In the data rows, 128 means zero.
Here are some points, each followed by its number:
[116, 169, 117, 115, 103, 78, 88, 129, 102, 101, 153, 67, 120, 163, 140, 206, 137, 33, 145, 159, 58, 163, 180, 118] 0
[97, 163, 102, 96, 102, 82, 114, 117, 110, 81, 123, 79, 116, 109, 119, 183, 122, 47, 176, 136, 117, 163, 178, 126] 1
[121, 113, 111, 147, 117, 120, 147, 111, 134, 128, 120, 132, 131, 168, 112, 134, 101, 138, 138, 127, 151, 119, 111, 103] 2
[119, 93, 32, 98, 101, 66, 122, 149, 141, 111, 134, 149, 91, 130, 104, 138, 77, 155, 125, 127, 84, 61, 122, 61] 3
[106, 86, 107, 94, 149, 123, 127, 121, 151, 106, 88, 136, 76, 172, 87, 161, 114, 170, 155, 89, 131, 161, 127, 94] 4
[100, 113, 113, 151, 126, 138, 117, 158, 115, 139, 139, 160, 152, 151, 120, 137, 154, 105, 120, 100, 146, 146, 141, 113] 5
[179, 88, 145, 129, 142, 159, 153, 159, 142, 153, 112, 156, 156, 159, 76, 122, 118, 152, 188, 177, 105, 111, 155, 127] 6
[121, 125, 40, 95, 86, 84, 148, 150, 89, 92, 107, 132, 108, 125, 82, 143, 113, 117, 119, 122, 100, 112, 148, 95] 7
[114, 161, 92, 108, 101, 137, 139, 89, 83, 128, 138, 114, 191, 114, 105, 116, 133, 142, 87, 109, 88, 117, 100, 115] 8
[126, 113, 116, 154, 119, 95, 221, 122, 116, 157, 79, 136, 157, 145, 89, 95, 205, 53, 83, 111, 82, 184, 91, 136] 9
[112, 125, 122, 128, 136, 67, 218, 96, 104, 142, 71, 92, 139, 151, 69, 112, 228, 93, 89, 120, 91, 180, 113, 131] 10
[105, 126, 111, 127, 142, 81, 212, 94, 126, 137, 79, 120, 148, 137, 77, 90, 212, 70, 86, 123, 87, 188, 102, 140] 11
[123, 165, 91, 118, 163, 98, 181, 102, 137, 152, 101, 107, 177, 123, 74, 113, 209, 69, 99, 90, 121, 132, 103, 142] 12
[198, 183, 132, 101, 117, 110, 110, 103, 168, 111, 80, 119, 70, 101, 150, 104, 138, 216, 54, 137, 136, 102, 76, 129] 13
[112, 213, 150, 137, 130, 94, 121, 133, 166, 98, 148, 104, 162, 108, 105, 142, 183, 108, 157, 101, 80, 111, 218, 173] 14
[111, 197, 116, 121, 154, 102, 131, 132, 151, 115, 139, 110, 162, 124, 108, 142, 148, 124, 157, 106, 103, 115, 179, 185] 15
[106, 139, 142, 139, 151, 131, 122, 120, 148, 161, 193, 133, 143, 130, 94, 142, 169, 87, 132, 76, 132, 177, 175, 82] 16
[90, 110, 125, 136, 133, 159, 107, 114, 116, 141, 199, 132, 138, 160, 94, 128, 151, 62, 133, 77, 199, 201, 199, 95] 17
[81, 123, 129, 139, 108, 167, 115, 156, 125, 149, 193, 167, 118, 131, 93, 92, 123, 18, 160, 96, 196, 190, 192, 105] 18
[110, 139, 144, 121, 147, 137, 163, 114, 99, 112, 126, 99, 100, 125, 125, 121, 127, 107, 171, 101, 156, 145, 167, 93] 19
[132, 141, 120, 171, 129, 168, 119, 151, 115, 136, 176, 160, 68, 118, 98, 38, 121, 39, 194, 154, 206, 228, 169, 89] 20
[115, 128, 119, 96, 144, 97, 115, 139, 134, 115, 158, 128, 136, 115, 120, 134, 119, 136, 159, 135, 98, 108, 146, 133] 21
[155, 91, 114, 122, 114, 159, 137, 103, 102, 137, 136, 135, 81, 142, 136, 113, 95, 179, 109, 149, 112, 137, 55, 96] 22
[124, 68, 135, 160, 164, 188, 124, 127, 86, 96, 137, 162, 88, 151, 117, 133, 108, 151, 142, 128, 128, 141, 81, 127] 23
[133, 112, 102, 132, 165, 133, 97, 177, 113, 134, 147, 171, 105, 121, 172, 117, 130, 103, 139, 142, 120, 174, 137, 73] 24
[145, 58, 122, 111, 170, 119, 135, 172, 145, 136, 104, 122, 135, 107, 172, 137, 171, 96, 146, 138, 96, 114, 140, 150] 25
[183, 109, 97, 129, 133, 172, 194, 149, 122, 160, 74, 152, 129, 156, 63, 148, 105, 155, 146, 134, 86, 125, 102, 111] 26
[150, 72, 132, 123, 141, 134, 127, 70, 144, 133, 133, 120, 52, 127, 230, 118, 167, 150, 94, 156, 142, 140, 120, 77] 27
[179, 96, 113, 109, 172, 135, 123, 142, 133, 162, 119, 105, 149, 83, 172, 70, 165, 128, 154, 166, 85, 144, 121, 109] 28
[215, 165, 139, 67, 108, 131, 100, 91, 167, 110, 110, 133, 69, 92, 173, 95, 121, 209, 55, 158, 124, 119, 89, 86] 29
[189, 118, 171, 102, 142, 101, 103, 182, 146, 140, 137, 100, 167, 81, 149, 100, 173, 125, 150, 154, 91, 120, 156, 142] 30
[154, 174, 160, 143, 156, 71, 118, 163, 180, 87, 138, 130, 173, 86, 136, 141, 168, 148, 151, 117, 97, 130, 206, 189] 31
[143, 167, 133, 131, 136, 94, 93, 142, 177, 108, 145, 107, 186, 100, 112, 130, 157, 87, 175, 118, 103, 108, 216, 181] 32
[158, 119, 123, 89, 117, 121, 152, 190, 122, 103, 113, 134, 104, 136, 81, 135, 117, 121, 168, 180, 30, 102, 113, 168] 33
[114, 212, 109, 115, 162, 100, 126, 135, 162, 108, 128, 110, 162, 114, 115, 147, 140, 126, 167, 109, 100, 106, 183, 202] 34
[112, 176, 110, 103, 144, 102, 124, 138, 168, 93, 134, 96, 148, 137, 124, 140, 155, 120, 140, 116, 101, 90, 153, 156] 35
[109, 128, 123, 84, 144, 79, 112, 132, 150, 106, 157, 122, 149, 124, 114, 152, 122, 142, 150, 135, 90, 91, 143, 139] 36
[130, 106, 136, 114, 142, 94, 110, 133, 131, 141, 168, 130, 138, 121, 111, 169, 127, 146, 143, 157, 110, 56, 138, 128] 37
[169, 208, 167, 125, 83, 114, 143, 128, 127, 163, 103, 96, 56, 117, 94, 76, 131, 95, 205, 165, 116, 104, 177, 126] 38
[117, 132, 120, 135, 134, 83, 189, 104, 118, 138, 83, 91, 138, 153, 89, 116, 214, 87, 113, 126, 92, 177, 118, 134] 39
[164, 142, 107, 138, 148, 145, 93, 95, 189, 147, 108, 141, 143, 148, 124, 129, 140, 177, 217, 111, 123, 175, 129, 166] 40
[96, 130, 137, 180, 106, 169, 91, 80, 134, 95, 89, 130, 182, 154, 97, 157, 117, 138, 129, 94, 157, 149, 93, 144] 41
[171, 80, 120, 165, 140, 176, 161, 114, 166, 165, 118, 169, 137, 161, 127, 155, 99, 177, 170, 121, 161, 160, 132, 130] 42
[166, 82, 156, 120, 156, 118, 128, 150, 153, 144, 111, 118, 150, 97, 162, 119, 153, 128, 149, 158, 98, 128, 165, 142] 43
[101, 108, 100, 174, 70, 141, 153, 89, 111, 133, 136, 108, 108, 153, 130, 113, 109, 156, 128, 126, 138, 130, 94, 85] 44
[125, 66, 166, 133, 139, 137, 96, 128, 143, 162, 124, 138, 106, 101, 160, 71, 171, 135, 114, 144, 136, 137, 114, 101] 45
[146, 67, 147, 131, 135, 123, 127, 48, 153, 137, 140, 117, 32, 143, 238, 122, 172, 151, 74, 157, 164, 136, 117, 60] 46
[133, 92, 118, 100, 128, 167, 159, 151, 116, 112, 149, 102, 127, 138, 120, 110, 115, 157, 122, 158, 63, 127, 93, 156] 47
[120, 161, 165, 142, 144, 117, 123, 130, 169, 118, 170, 107, 151, 115, 145, 118, 121, 155, 86, 127, 105, 99, 151, 127] 48
[145, 163, 119, 158, 112, 130, 103, 105, 162, 132, 128, 109, 122, 138, 159, 107, 161, 71, 179, 121, 111, 158, 155, 132] 49
[111, 133, 140, 141, 151, 130, 121, 126, 143, 157, 179, 127, 141, 113, 106, 141, 163, 92, 125, 86, 121, 159, 169, 85] 50
[133, 130, 122, 177, 147, 128, 118, 121, 103, 136, 120, 119, 173, 84, 86, 130, 122, 120, 105, 111, 134, 101, 198, 147] 51
[158, 113, 116, 95, 131, 127, 163, 168, 113, 137, 112, 128, 111, 125, 71, 145, 101, 136, 127, 170, 48, 103, 108, 126] 52
[115, 154, 166, 177, 97, 113, 170, 145, 113, 167, 132, 135, 192, 93, 80, 140, 114, 117, 112, 118, 171, 99, 154, 168] 53
[126, 121, 116, 127, 124, 146, 101, 161, 102, 160, 180, 182, 107, 125, 111, 112, 125, 98, 117, 155, 182, 168, 175, 93] 54
[112, 136, 138, 170, 122, 135, 130, 120, 108, 161, 130, 133, 193, 117, 88, 115, 126, 112, 125, 135, 175, 103, 147, 178] 55
[82, 168, 172, 165, 124, 106, 128, 131, 146, 128, 184, 117, 191, 101, 110, 135, 129, 155, 101, 117, 101, 87, 159, 139] 56
[108, 179, 154, 150, 105, 119, 126, 119, 114, 109, 91, 115, 110, 117, 145, 89, 110, 129, 167, 117, 174, 129, 164, 132] 57
[117, 75, 142, 169, 148, 174, 121, 126, 95, 101, 136, 160, 118, 154, 106, 136, 113, 149, 133, 117, 153, 126, 86, 135] 58
[106, 117, 135, 146, 165, 145, 163, 140, 155, 142, 104, 152, 103, 177, 113, 160, 84, 118, 146, 127, 179, 130, 79, 129] 59
[103, 129, 39, 98, 89, 91, 126, 142, 94, 86, 112, 131, 129, 117, 100, 140, 119, 114, 123, 116, 106, 115, 158, 112] 60
[83, 154, 122, 140, 106, 146, 108, 137, 131, 136, 124, 123, 217, 145, 145, 157, 131, 118, 93, 95, 76, 137, 173, 173] 61
Which three points above are nearest to each new point by angle? Their numbers follow each, nearest first.
[102, 175, 149, 137, 150, 148, 64, 111, 162, 66, 94, 121, 179, 152, 96, 122, 87, 133, 71, 82, 139, 163, 86, 153] 41 61 48
[189, 49, 203, 138, 154, 156, 167, 139, 147, 151, 125, 153, 145, 144, 75, 128, 119, 131, 197, 185, 126, 113, 157, 125] 6 42 43
[102, 79, 129, 167, 191, 132, 143, 122, 176, 142, 123, 165, 118, 196, 114, 186, 31, 153, 135, 135, 203, 129, 49, 148] 59 2 58
[137, 52, 123, 116, 78, 59, 58, 114, 104, 84, 184, 103, 249, 150, 255, 222, 87, 121, 45, 36, 131, 144, 85, 170] 61 41 8
[109, 108, 116, 158, 89, 141, 143, 99, 121, 130, 137, 117, 108, 144, 130, 109, 113, 154, 133, 126, 137, 126, 108, 93] 44 2 22
[154, 126, 120, 114, 125, 120, 176, 126, 143, 154, 91, 132, 118, 158, 76, 160, 114, 150, 166, 117, 113, 135, 120, 124] 26 4 6
[128, 122, 127, 173, 135, 169, 113, 145, 105, 127, 165, 158, 76, 124, 101, 65, 119, 58, 182, 150, 186, 214, 150, 104] 20 18 54
[116, 110, 72, 107, 87, 184, 144, 138, 95, 111, 165, 84, 165, 118, 104, 100, 109, 150, 163, 133, 39, 108, 100, 137] 47 8 33
[108, 118, 141, 143, 179, 143, 170, 133, 162, 141, 97, 160, 76, 191, 105, 170, 61, 116, 147, 133, 193, 129, 66, 118] 59 2 42
[146, 60, 129, 104, 167, 100, 138, 176, 161, 149, 101, 116, 146, 101, 166, 129, 180, 86, 132, 130, 117, 92, 148, 150] 25 43 30
[81, 177, 178, 166, 121, 94, 128, 129, 156, 127, 202, 103, 200, 104, 116, 138, 131, 161, 98, 118, 88, 77, 169, 139] 56 48 14
[126, 101, 119, 121, 158, 105, 108, 147, 141, 127, 115, 148, 127, 108, 154, 126, 150, 112, 135, 136, 118, 118, 131, 137] 25 43 28
[98, 133, 126, 139, 105, 167, 126, 154, 116, 160, 178, 166, 119, 141, 103, 110, 120, 41, 142, 108, 186, 163, 175, 124] 18 17 54
[112, 99, 106, 117, 160, 117, 174, 154, 153, 136, 129, 151, 74, 206, 129, 176, 30, 98, 135, 161, 187, 104, 99, 131] 59 2 4
[76, 143, 66, 120, 58, 154, 174, 109, 79, 88, 162, 90, 165, 123, 114, 76, 119, 157, 106, 137, 75, 94, 97, 149] 8 47 44
[99, 176, 88, 122, 72, 142, 149, 112, 79, 121, 163, 124, 194, 114, 118, 89, 109, 147, 73, 116, 84, 112, 106, 140] 8 61 56
[122, 76, 101, 116, 53, 68, 71, 110, 93, 87, 173, 143, 242, 129, 241, 217, 92, 136, 18, 26, 104, 155, 96, 164] 61 8 41
[112, 190, 166, 149, 107, 112, 128, 113, 107, 101, 79, 108, 91, 118, 154, 81, 97, 131, 177, 117, 175, 132, 166, 119] 57 38 19
[116, 100, 89, 121, 102, 184, 139, 133, 94, 107, 158, 101, 151, 127, 102, 108, 108, 151, 157, 130, 63, 113, 95, 135] 47 8 52
[157, 98, 121, 123, 90, 155, 138, 84, 112, 140, 139, 127, 80, 152, 125, 111, 94, 192, 91, 153, 131, 131, 42, 91] 22 44 29
[79, 136, 143, 187, 92, 166, 82, 72, 127, 82, 88, 124, 198, 152, 94, 159, 124, 128, 110, 88, 162, 146, 96, 147] 41 61 55
[115, 81, 165, 133, 145, 133, 86, 137, 148, 161, 128, 137, 126, 110, 153, 78, 165, 133, 120, 129, 134, 130, 129, 110] 45 28 43
[126, 70, 179, 125, 149, 136, 81, 144, 147, 171, 117, 142, 113, 91, 155, 57, 173, 137, 115, 140, 134, 135, 127, 110] 45 28 43
[171, 113, 163, 111, 142, 109, 102, 182, 138, 139, 144, 124, 156, 89, 141, 103, 166, 119, 142, 151, 110, 129, 156, 126] 30 43 28
[140, 184, 137, 117, 65, 127, 156, 159, 146, 163, 89, 94, 64, 119, 62, 89, 130, 86, 175, 183, 101, 96, 160, 160] 38 33 52
[134, 145, 113, 148, 127, 151, 96, 138, 158, 117, 134, 87, 138, 156, 151, 125, 149, 82, 189, 149, 83, 157, 125, 153] 49 0 40
[107, 136, 140, 115, 155, 137, 154, 120, 102, 107, 127, 112, 101, 122, 141, 130, 138, 111, 161, 101, 156, 141, 151, 90] 19 17 57
[119, 123, 125, 160, 127, 139, 141, 94, 142, 128, 123, 127, 146, 164, 120, 132, 102, 149, 133, 124, 157, 116, 102, 103] 2 44 41
[89, 110, 125, 133, 130, 152, 104, 109, 119, 136, 193, 131, 146, 160, 109, 133, 143, 72, 126, 76, 180, 185, 191, 92] 17 18 16
[128, 117, 110, 137, 148, 115, 89, 187, 121, 141, 150, 180, 111, 121, 160, 105, 133, 100, 121, 139, 149, 170, 142, 60] 24 54 20
